In the data rows, the value 500 means zero.
Here are some points, each followed by its number:
396,607,552,553,449,394,607,501,500,448,447,816,499,500,447,554,606,448,395,444,341,501,499,446,553,447,553,502,448,709,501,501,447,552,398,607,553,446,448,451,449,394,395,499,499,394,342,658,658,501,394,503,285,343,342,394,605,447,289,500,395,499,551,554 0
502,449,499,342,502,923,502,607,447,554,552,499,340,711,499,501,553,660,448,392,552,818,288,446,394,499,658,449,343,762,607,553,553,446,503,290,606,657,606,609,449,394,818,447,288,447,447,447,499,237,342,556,602,501,711,341,393,289,553,394,606,552,603,395 1
449,502,393,448,449,553,607,448,394,448,605,605,288,500,447,554,606,712,659,497,552,660,552,340,394,552,658,396,395,392,501,289,553,605,398,396,553,552,501,503,449,606,395,552,447,394,500,605,341,554,342,450,655,395,447,552,499,447,289,658,342,605,603,501 2
660,502,552,501,449,500,343,448,394,554,499,340,393,342,499,395,501,395,553,603,552,554,605,605,553,605,447,396,501,445,712,395,289,605,556,660,553,393,606,398,290,447,448,447,605,658,553,394,288,554,553,397,391,395,553,552,552,553,553,342,501,499,445,343 3
502,396,393,448,766,606,502,607,394,343,447,499,393,658,341,290,448,448,289,497,605,395,552,552,553,499,447,449,765,603,343,659,447,446,556,502,447,393,712,398,607,500,606,499,764,394,394,658,552,607,447,925,549,501,606,711,340,553,501,606,712,605,445,501 4
449,607,499,818,555,606,449,448,500,290,447,499,605,342,499,395,659,660,501,550,711,448,499,710,289,605,500,607,395,656,237,659,500,763,345,449,447,340,342,662,343,711,659,499,605,499,500,341,711,395,500,503,391,343,553,394,446,447,553,447,395,552,709,554 5
555,449,446,448,555,500,555,395,447,554,605,552,446,447,499,607,553,660,501,550,499,765,552,393,447,394,606,449,554,339,448,553,553,393,345,396,500,552,553,556,660,500,448,552,447,394,553,552,552,554,447,397,708,343,394,711,605,606,448,342,342,658,709,554 6
502,555,552,342,555,817,502,607,394,554,552,499,552,606,605,712,448,607,553,444,552,871,235,340,500,447,500,502,395,603,607,553,606,235,503,290,500,605,659,609,343,447,870,499,394,499,447,499,552,290,342,450,602,448,870,394,446,394,606,447,606,605,603,448 7
713,607,552,553,661,447,343,501,447,607,605,288,446,342,552,554,395,448,606,550,499,607,447,605,500,499,342,449,554,498,290,289,342,657,556,660,658,393,659,662,290,447,448,394,499,447,500,605,552,343,711,397,497,660,447,605,393,553,553,606,553,341,392,448 8
396,449,446,553,449,500,396,395,500,554,605,605,605,500,341,290,448,290,342,550,552,448,605,552,606,658,342,396,501,656,448,553,394,499,609,343,500,340,448,186,449,553,553,447,499,447,342,552,605,395,500,556,180,290,500,552,552,447,395,606,395,711,445,448 9
449,343,605,553,291,342,449,607,553,448,341,605,499,500,447,554,501,607,606,497,605,554,394,552,500,447,447,607,501,392,501,606,553,288,398,607,342,499,448,503,502,394,395,552,499,658,606,447,605,607,447,450,444,554,500,499,393,553,606,553,712,447,339,554 10
449,607,657,501,397,447,555,607,447,343,552,657,552,342,552,501,553,554,448,656,341,448,447,288,658,341,553,396,554,656,554,606,658,710,556,290,817,446,448,398,713,447,395,447,447,658,711,552,552,395,500,556,549,448,447,552,393,553,553,500,342,447,551,448 11
396,449,605,606,661,553,713,501,975,448,499,552,710,553,499,501,395,501,448,656,711,395,394,499,553,975,394,713,448,551,343,395,500,340,609,555,658,657,395,715,343,764,448,922,341,394,711,341,394,395,817,503,497,290,447,447,552,923,501,553,395,341,551,924 12
660,502,921,553,344,394,924,448,999,395,552,499,340,394,552,448,923,395,342,180,605,448,869,499,183,605,394,999,818,445,712,395,711,340,398,449,711,393,448,609,555,923,501,999,764,764,394,605,552,343,870,608,391,290,500,658,446,870,395,394,395,552,445,977 13
343,555,446,289,397,658,449,554,500,395,341,499,499,711,499,501,553,554,342,392,394,395,605,499,606,394,289,502,343,339,448,606,394,552,715,502,447,763,342,451,555,500,659,552,447,341,289,499,499,607,394,608,602,554,711,447,605,342,342,447,659,605,445,448 14
607,555,499,553,344,447,555,395,394,607,499,552,340,394,552,607,395,712,553,444,605,660,499,605,658,552,553,449,501,445,501,553,606,552,503,396,447,552,606,451,555,500,342,447,658,658,711,605,394,607,500,397,444,554,447,605,869,553,448,447,448,552,445,448 15
449,396,657,342,344,447,449,607,500,607,658,393,499,553,764,712,395,607,659,392,394,395,394,340,500,341,342,449,395,286,554,448,447,340,451,396,394,710,395,503,449,447,448,499,552,499,447,447,658,712,606,556,549,554,553,552,657,394,501,500,501,552,339,448 16
343,607,605,395,502,658,449,395,447,765,552,393,657,764,711,607,501,343,553,603,447,343,394,340,394,447,606,449,395,551,395,712,553,446,345,343,447,657,342,451,555,447,342,394,394,711,447,658,658,712,658,556,602,501,447,658,446,342,606,764,448,341,498,448 17
607,607,393,553,397,553,396,395,447,554,552,393,446,447,552,607,395,395,659,497,447,554,341,605,394,288,447,396,501,392,290,448,447,605,345,607,553,446,712,503,555,500,448,447,447,394,447,552,447,448,658,397,497,607,394,605,393,553,501,606,501,341,551,448 18
766,555,446,553,555,500,396,660,447,607,447,393,288,447,658,607,448,290,395,497,499,554,288,499,606,605,447,502,554,392,343,342,447,499,503,449,447,446,606,715,607,500,606,394,394,447,553,552,605,448,553,503,285,448,606,499,446,394,395,394,395,499,762,501 19
766,502,499,501,608,447,396,660,553,660,499,446,446,500,552,607,395,237,448,497,658,607,288,605,606,552,500,502,448,392,448,342,342,605,609,502,500,393,606,609,555,342,448,552,341,394,394,605,499,395,606,450,549,501,500,447,393,447,448,342,395,499,709,501 20
449,502,393,395,661,342,502,554,500,290,499,499,605,394,499,448,342,554,606,444,605,343,499,552,658,394,394,396,712,551,395,553,289,499,398,396,447,446,606,556,502,447,659,499,658,447,394,552,499,448,447,820,549,395,817,816,499,447,606,394,765,816,498,395 21
607,607,499,553,344,553,555,343,394,660,447,393,499,394,447,607,606,660,606,339,605,712,447,393,553,447,658,449,554,445,660,659,606,710,451,396,394,499,606,662,713,500,395,605,605,658,658,605,341,395,553,344,391,660,394,605,763,553,606,500,501,499,551,501 22
396,449,340,395,872,711,502,607,500,395,764,552,393,764,447,395,553,237,448,761,605,395,447,657,500,447,711,449,765,498,660,395,447,340,503,449,500,340,712,715,502,447,659,499,869,499,236,658,658,554,342,714,444,343,447,605,340,500,606,394,553,869,656,554 23
449,607,446,289,555,394,449,501,500,448,605,552,605,817,394,343,553,607,289,497,447,395,552,552,606,447,500,449,448,551,395,606,447,446,609,449,447,710,395,556,555,500,501,605,605,341,342,552,552,607,394,397,602,660,606,447,657,289,236,500,765,499,551,448 24
290,713,446,289,502,553,555,448,447,501,711,446,446,711,552,501,448,660,395,392,447,448,605,446,500,394,500,449,290,498,448,659,447,446,609,555,394,710,395,556,660,447,553,605,605,394,500,658,605,607,394,450,602,501,658,447,552,289,289,606,818,341,603,395 25
449,502,552,395,344,711,502,712,447,448,711,393,499,658,447,660,606,607,236,392,658,712,341,288,553,341,500,449,448,603,448,553,711,340,345,449,606,710,606,503,343,447,606,499,288,605,394,235,658,343,394,450,708,501,764,341,499,394,501,447,553,499,551,395 26
607,607,446,553,502,553,396,395,447,554,658,446,446,342,552,607,342,501,501,656,341,501,341,499,500,394,342,449,607,392,712,553,342,552,556,607,606,446,606,345,396,500,553,394,605,605,606,341,447,395,606,344,391,448,394,552,393,500,606,447,395,499,498,501 27
555,396,393,501,449,342,555,343,447,660,394,657,340,342,394,395,553,712,606,708,447,765,341,552,606,552,553,502,395,392,395,606,447,605,503,449,447,552,659,556,713,500,395,447,447,658,658,711,182,554,447,450,391,660,394,605,816,606,395,500,395,605,445,448 28
713,660,446,606,608,447,396,343,447,501,447,393,393,447,552,501,448,395,501,497,552,554,341,340,394,341,500,449,554,392,395,236,500,499,451,660,606,340,712,609,555,500,448,447,341,447,342,605,552,607,658,450,444,765,500,605,288,553,553,500,448,394,392,448 29
502,660,446,606,555,447,555,395,447,448,552,552,552,342,499,448,448,554,606,603,552,765,499,499,606,447,553,449,554,392,501,448,447,657,292,502,394,552,659,451,713,447,395,499,605,711,606,658,288,554,553,450,549,607,342,447,816,553,395,500,448,499,445,448 30
449,449,499,448,397,606,343,501,447,818,605,552,710,764,764,501,553,395,659,339,235,290,341,393,500,552,342,396,448,656,554,553,764,288,292,343,394,763,395,292,555,394,289,447,499,552,289,447,605,765,658,556,444,554,342,499,552,289,606,817,448,341,551,395 31
343,238,499,553,608,394,502,395,553,448,394,605,657,553,394,607,395,554,553,339,499,607,552,446,394,552,658,396,554,656,554,448,553,657,239,660,394,393,395,556,660,394,553,499,394,552,658,341,447,501,342,556,655,501,447,341,446,500,659,500,448,394,498,501 32
607,660,605,606,555,500,343,395,500,501,447,288,393,394,499,343,395,395,553,550,605,607,552,552,553,552,711,449,501,445,607,553,394,499,662,449,500,499,606,398,555,394,395,394,605,658,500,658,341,660,447,397,549,660,500,552,605,553,448,447,395,499,339,448 33
555,449,710,659,344,500,396,660,553,554,341,657,552,553,499,607,606,554,501,603,552,448,605,446,553,605,342,555,448,445,607,501,500,288,451,502,447,393,448,503,502,447,553,552,552,447,606,658,605,448,447,397,497,554,447,394,499,500,712,658,606,447,551,554 34
343,555,446,289,608,606,449,501,447,607,764,552,605,711,658,448,501,607,501,392,605,501,394,340,394,447,394,502,237,445,554,712,394,393,451,607,394,816,395,715,555,606,342,447,605,499,394,764,552,395,553,556,708,554,606,499,499,447,448,711,818,499,339,395 35
New points follow, each followed by the numbers of its three nearest points above, nearest first.
449,396,446,395,555,553,607,712,553,448,394,552,340,500,499,554,606,395,553,497,288,343,605,446,711,288,553,555,554,656,448,606,711,499,609,502,500,499,395,398,396,500,395,447,447,288,553,341,605,343,500,661,549,448,447,235,657,553,236,342,553,711,762,554 0 14 11
555,343,499,501,344,606,502,765,500,554,288,499,446,500,552,554,659,448,501,550,447,501,605,446,658,658,342,607,501,498,660,606,553,393,556,555,394,393,395,398,343,394,395,499,552,552,658,499,605,607,394,503,391,501,394,288,499,500,501,342,395,552,551,554 34 10 0
502,449,499,553,608,394,502,448,500,343,499,657,657,606,341,290,606,395,606,392,658,290,552,763,711,447,342,607,554,709,607,553,553,393,715,449,553,499,448,398,238,553,342,499,394,341,289,341,605,343,658,608,285,501,553,341,605,394,501,658,289,658,392,448 9 0 24
449,449,393,395,766,500,396,712,447,395,394,869,710,500,764,660,342,607,448,656,499,395,394,446,658,605,553,449,554,498,395,501,447,552,451,343,447,499,712,345,396,606,765,499,658,552,447,605,605,554,289,925,391,554,975,711,393,394,659,500,818,552,445,448 21 4 7
396,555,499,395,555,764,396,607,447,448,394,446,446,711,711,501,553,607,131,550,447,395,605,605,553,341,394,502,395,445,607,501,447,499,662,396,394,710,395,398,607,394,448,447,341,341,394,447,447,660,394,556,444,501,711,447,552,394,553,553,553,605,551,501 14 24 25
555,502,499,448,449,553,555,395,447,607,394,393,657,447,341,607,501,448,236,497,447,501,341,552,289,447,447,502,343,603,343,448,606,552,556,502,500,446,342,609,502,447,606,447,605,288,500,394,394,501,236,450,391,395,606,341,763,394,289,394,501,552,656,660 0 24 19
502,290,605,553,555,447,396,607,500,501,394,446,446,606,552,607,553,448,501,603,499,343,499,340,658,605,553,396,501,445,660,342,447,340,503,660,500,393,448,503,502,500,659,499,552,447,553,394,605,395,394,503,444,395,500,394,393,606,501,553,712,341,551,554 34 10 32
449,660,710,448,344,500,607,448,500,290,499,446,340,394,288,607,606,448,501,603,552,554,658,446,289,711,606,449,395,445,607,236,606,605,715,343,500,499,501,398,343,447,659,447,394,447,553,341,341,448,606,397,391,607,500,605,552,553,395,500,395,658,656,607 2 3 33
449,502,552,606,344,447,555,343,500,343,394,340,552,342,394,607,765,607,395,444,764,395,447,657,394,499,658,607,290,551,343,712,500,657,556,502,447,499,395,715,343,553,553,499,499,499,500,658,499,660,500,608,549,554,447,447,340,447,606,447,553,499,445,660 5 10 34
449,660,552,606,397,500,502,343,394,395,605,393,340,500,394,554,606,607,659,656,552,554,711,393,289,552,447,396,448,392,395,289,500,552,451,502,553,499,501,398,555,500,395,552,394,341,553,605,394,395,553,450,602,554,394,605,657,447,342,658,342,605,709,554 2 6 18
660,607,552,448,555,500,449,501,447,554,658,446,446,342,552,607,289,660,659,550,394,448,447,605,606,447,342,502,712,445,501,448,447,499,662,713,553,446,606,345,290,447,606,447,552,605,500,288,447,395,500,450,655,448,447,394,499,500,553,447,501,447,445,448 27 3 8
343,555,552,501,344,447,555,395,447,343,499,446,393,500,341,660,606,501,606,656,499,501,552,340,394,605,711,449,395,339,554,289,606,499,609,290,500,499,501,345,449,500,501,447,288,341,500,499,447,660,500,344,497,554,447,605,499,553,236,711,395,552,709,554 2 6 0
396,343,446,606,608,394,396,607,500,607,394,552,710,606,447,765,395,660,659,392,605,448,447,552,553,499,553,607,501,392,501,553,447,393,451,502,447,393,501,609,449,500,553,605,288,447,553,394,658,607,342,450,602,501,447,499,446,606,606,606,606,288,339,501 10 32 34
660,607,499,448,555,447,449,395,447,765,447,288,446,447,499,448,448,448,659,603,341,554,658,710,553,552,394,449,607,392,501,606,394,552,398,449,553,499,606,345,449,500,553,394,552,605,553,499,341,501,394,292,655,395,553,658,552,553,553,342,553,341,498,395 3 33 27
396,290,446,712,608,289,555,343,500,554,341,605,763,606,394,501,342,607,606,444,605,448,394,340,394,552,764,502,607,498,501,501,394,552,503,607,447,340,395,609,607,394,712,447,394,447,553,447,447,501,342,503,655,501,553,394,340,553,606,658,606,341,286,501 32 10 34
396,449,446,553,502,447,555,501,500,343,499,605,657,500,552,343,553,607,501,603,341,554,447,605,606,288,606,449,395,603,343,659,553,657,345,238,999,552,395,398,660,394,501,499,394,711,658,711,552,343,500,556,602,554,447,605,552,500,501,447,448,447,339,501 11 30 0
607,660,446,606,608,553,449,448,500,501,552,446,288,447,552,343,501,290,712,550,447,554,499,657,553,499,500,396,554,551,660,501,394,605,662,660,447,393,659,398,343,606,501,394,605,658,606,447,394,501,500,397,549,448,447,658,446,658,501,342,448,447,339,395 3 33 27
396,238,605,659,502,500,660,395,999,343,605,552,710,553,552,343,501,501,501,656,764,395,288,552,500,869,500,660,448,551,343,236,553,340,556,607,764,657,395,662,343,870,501,869,341,341,658,447,394,501,817,503,655,237,447,447,393,764,289,553,395,341,656,871 12 5 2
343,290,552,659,291,289,660,395,394,448,394,657,393,447,288,554,659,448,395,392,552,501,499,393,447,447,553,607,607,603,501,501,394,552,398,660,658,446,342,556,660,289,448,447,499,394,447,552,394,448,553,503,338,290,447,447,552,500,448,500,395,447,392,554 0 32 10
